Read these off the matrix that follows. Counting starts at 0.
1) The entry at row 1, column 0?
2) The entry in the bottom-left corner?
3) The entry in row 0 and column 2?
4) The entry directly below the smallest entry?
5) The entry just right of the smallest entry?
6) The entry just left of the largest entry?
7) The entry in row 2 and column 0?
[[111 127 139 145 118 116 107 124 124 127 155]
 [130 140 140 133 110 128 123 136 122 130 129]
 [119 132 138 146 119 120 110 137 134 135 143]
 [133 122 118 109 137 133 145 114 115 118 117]
 [119 144 121 130 110 117 129 141 127 147 113]
 [118 134 123 127 115 120 126 136 119 136 116]
 [123 135 120 133 122 123 127 126 132 140 125]
 [116 135 119 131 116 116 125 127 125 144 121]]
1) 130
2) 116
3) 139
4) 123
5) 124
6) 127
7) 119

Read these off the table that follows. Counting starts at 0.
1) Report the bottom-right entry.
2) Report the entry in row 2 and column 0.
3) Report the entry in the top-left corner.
4) Report the top-right entry.
5) Report the entry in row 0 and column 1.
[[129 125 129 133 130 124 132 124 117 115 117 136 128 136]
 [127 151 146 134 109 119 138 109 144 148 131 132 114 109]
 [130 125 133 131 129 122 138 122 117 115 111 136 122 134]
 [126 140 120 141 126 130 114 126 125 124 141 133 148 133]]
1) 133
2) 130
3) 129
4) 136
5) 125

B =
[[117 143 129 106 121]
 [120 103 125 145 139]
 [121 106 123 137 147]
 [119 128 100 138 139]
 [118 128 123 131 136]
 [123 128 130 131 146]
 [117 113 119 126 148]
 [117 122 135 124 140]
 [125 127 121 128 141]
 [126 120 131 122 138]
 [117 121 128 130 136]
 [112 114 130 131 134]
 [116 117 141 127 130]
 [118 120 132 125 142]]
The first entry in reading order is 117
The entry just right of 103 is 125
What is the top-right entry?
Answer: 121
The 3rd-last entry, reading row by row -> 132
The bottom-left entry is 118
The first entry of the largest entry's row is 117
What is the largest entry in the first column?
Answer: 126
The entry just right of the smallest entry: 138
What is the 4th-last entry, reading row by row?
Answer: 120
The entry just left of the smallest entry -> 128
The last entry of the smallest entry's row is 139
What is the second smallest entry?
Answer: 103
What is the largest entry in the last row?
Answer: 142
The second entry on the diagonal from the top-right corner: 145
The second largest entry: 147
What is the third entry in reading order?
Answer: 129
What is the largest entry in the first row?
Answer: 143
What is the largest entry?
Answer: 148
What is the fourth entry in reading order?
Answer: 106
What is the minimum?
Answer: 100
What is the entry directly above the largest entry?
Answer: 146
The entry directly below the smallest entry -> 123
The entry just right of 145 is 139
What is the third entry on the diagonal from the top-right corner?
Answer: 123
What is the first entry in the row that holds the smallest entry?
Answer: 119
The entry just left of 135: 122
The entry directly below 103 is 106

data =
[[132 135 120 128 140]
 [125 133 134 136 119]
 [138 142 139 117 113]
 [128 115 113 130 143]
 [144 126 115 114 136]
 [114 104 124 135 134]
 [107 129 134 144 134]
 [140 141 123 129 127]
 [117 141 136 134 133]
 [123 139 142 132 115]]
Indices start at 0.
Which number is the entry in row 0 and column 1? 135
The entry in the bottom-left corner is 123
The entry in the top-left corner -> 132
Which number is the entry directly above 130? 117
The bottom-right entry is 115
The entry at row 2, column 0 -> 138
The entry directly below the smallest entry -> 129
Which number is the entry at row 2, column 2? 139
Which number is the entry in the top-right corner? 140
Which number is the entry directly above 143? 113
The entry just right of 104 is 124
The entry in row 1 and column 0: 125
The entry just right of 138 is 142
The entry in row 0 and column 2 is 120
The entry just right of 130: 143
Which number is the entry directly above the smallest entry? 126
The entry directly above 127 is 134

Questions about the matrix below. Indices start at 0.
1) Find the entry just left of 153.
2) Find the entry just right of 126.
3) Find the entry at row 1, column 0.
[[103 115 151 153]
 [126 130 125 125]]
1) 151
2) 130
3) 126

x =
[[129 129 131 129 135 129 129 132 138 127]
 [128 130 130 132 131 128 127 130 133 130]
 [128 130 131 130 131 128 128 128 135 130]
 [129 132 127 128 135 128 128 132 143 129]
 [128 130 130 130 132 128 129 130 138 130]
 [127 137 132 129 133 128 128 130 155 130]
 [128 131 131 132 135 130 128 130 139 130]
 [128 137 130 130 135 128 128 131 154 129]]
What is the entry directly below the largest entry?
Answer: 139
The entry directly above the largest entry: 138
What is the fourth entry in reading order?
Answer: 129
What is the 4th-last entry, reading row by row?
Answer: 128
What is the 2nd entry, reading row by row?
Answer: 129
The entry in the bottom-right corner -> 129
The entry in the top-right corner: 127
What is the entry just left of the largest entry?
Answer: 130
What is the fifth entry, reading row by row?
Answer: 135
What is the top-left entry?
Answer: 129
The entry just right of the largest entry is 130
The bottom-left entry -> 128
What is the third entry on the main diagonal?
Answer: 131
The second entry from the end, reading row by row -> 154
What is the top entry of the column that holds the largest entry?
Answer: 138
The first entry of the largest entry's row: 127

a =
[[118 142 145 118 138 120 139 123  98 137 127 128 125 145 132]
 [134 145 136 133 124 152 142 118 100 146 125 125 135 127 141]]
The top-right entry is 132
The entry directly below 123 is 118
Report the fifth entry, reading row by row.
A: 138
The second entry on the main diagonal: 145
The largest entry in the last row -> 152
Report the last entry, reading row by row.
A: 141
Report the entry just left of 135.
A: 125
Report the first entry in reading order.
A: 118
Report the second smallest entry.
A: 100
The 3rd entry, reading row by row -> 145

Read these off the table that follows. Indices start at 0.
1) What is the entry in row 0 and column 2?
2) What is the entry in row 0 and column 0?
3) What is the entry in the bottom-left corner?
4) What is the entry directly above the centre entry?
5) What is the entry in the top-right corner?
6) What is the entry just right of the largest entry?
7) What is the entry at row 2, column 2?
8) What is the entry directly below the centre entry?
array([[113, 127, 133, 132, 134, 135, 137, 136, 137, 138, 139, 139, 139],
       [138, 139, 135, 130, 130, 127, 124, 123, 123, 122, 123, 123, 120],
       [127, 130, 130, 128, 129, 129, 128, 129, 125, 127, 127, 126, 124],
       [144, 134, 129, 125, 124, 122, 117, 115, 114, 113, 111, 109, 106],
       [136, 137, 136, 132, 133, 129, 127, 127, 125, 121, 121, 118, 121],
       [124, 135, 137, 135, 136, 135, 132, 129, 129, 129, 133, 128, 131],
       [120, 123, 125, 128, 126, 126, 124, 127, 127, 127, 127, 125, 127],
       [131, 129, 126, 126, 123, 125, 125, 126, 125, 124, 125, 123, 125],
       [107, 119, 124, 127, 129, 132, 133, 136, 134, 136, 137, 139, 140],
       [139, 128, 130, 126, 124, 126, 126, 127, 123, 124, 122, 123, 125],
       [123, 128, 124, 127, 128, 130, 124, 125, 122, 121, 121, 121, 119]])
1) 133
2) 113
3) 123
4) 127
5) 139
6) 134
7) 130
8) 124

W =
[[114 150 103  99 158 103]
 [155 143 118 101 102 116]
 [110 139 141 112 103 114]
 [122 119 101  98 149 128]
 [139 114 112 143 154 103]
 [120 129 129 156  99 118]
 [120 139 141 118 106 113]]
Indices start at 0.
The entry just left of the smallest entry is 101
The bottom-right entry -> 113
Find the entry directly below 119.
A: 114
The entry at row 2, column 0: 110
Find the entry at row 1, column 0.
A: 155
Find the entry at row 0, column 1.
A: 150
The entry in the top-right corner is 103
Find the bottom-left entry.
A: 120
Find the entry in the top-left corner.
A: 114
The entry directly above the smallest entry is 112
Find the entry directly below 158.
A: 102
Find the entry directly above 102.
A: 158
Find the entry directly below 154.
A: 99
Find the entry in row 1 and column 2.
A: 118

array([[130, 116, 119, 113, 140, 132, 113, 118, 138, 118, 127, 119, 139,
        127, 112, 117],
       [125, 125, 126, 125, 132, 125, 127, 127, 121, 125, 129, 124, 132,
        131, 128, 131],
       [135, 109, 124, 120, 143, 135, 121, 107, 137, 105, 132, 126, 144,
        125, 122, 127],
       [125, 142, 132, 135, 123, 125, 135, 144, 128, 146, 130, 131, 123,
        135, 134, 129],
       [132, 114, 118, 110, 140, 135, 114, 109, 137, 112, 123, 121, 140,
        128, 112, 118],
       [134, 112, 123, 117, 131, 135, 117, 109, 139, 110, 126, 125, 134,
        117, 118, 123],
       [132, 126, 131, 128, 130, 133, 128, 124, 141, 126, 130, 133, 132,
        124, 127, 127]])
What is the smallest entry?
Answer: 105
What is the largest entry?
Answer: 146
The entry just left of the smallest entry: 137
The entry just left of 116 -> 130
What is the entry just right of the smallest entry?
Answer: 132
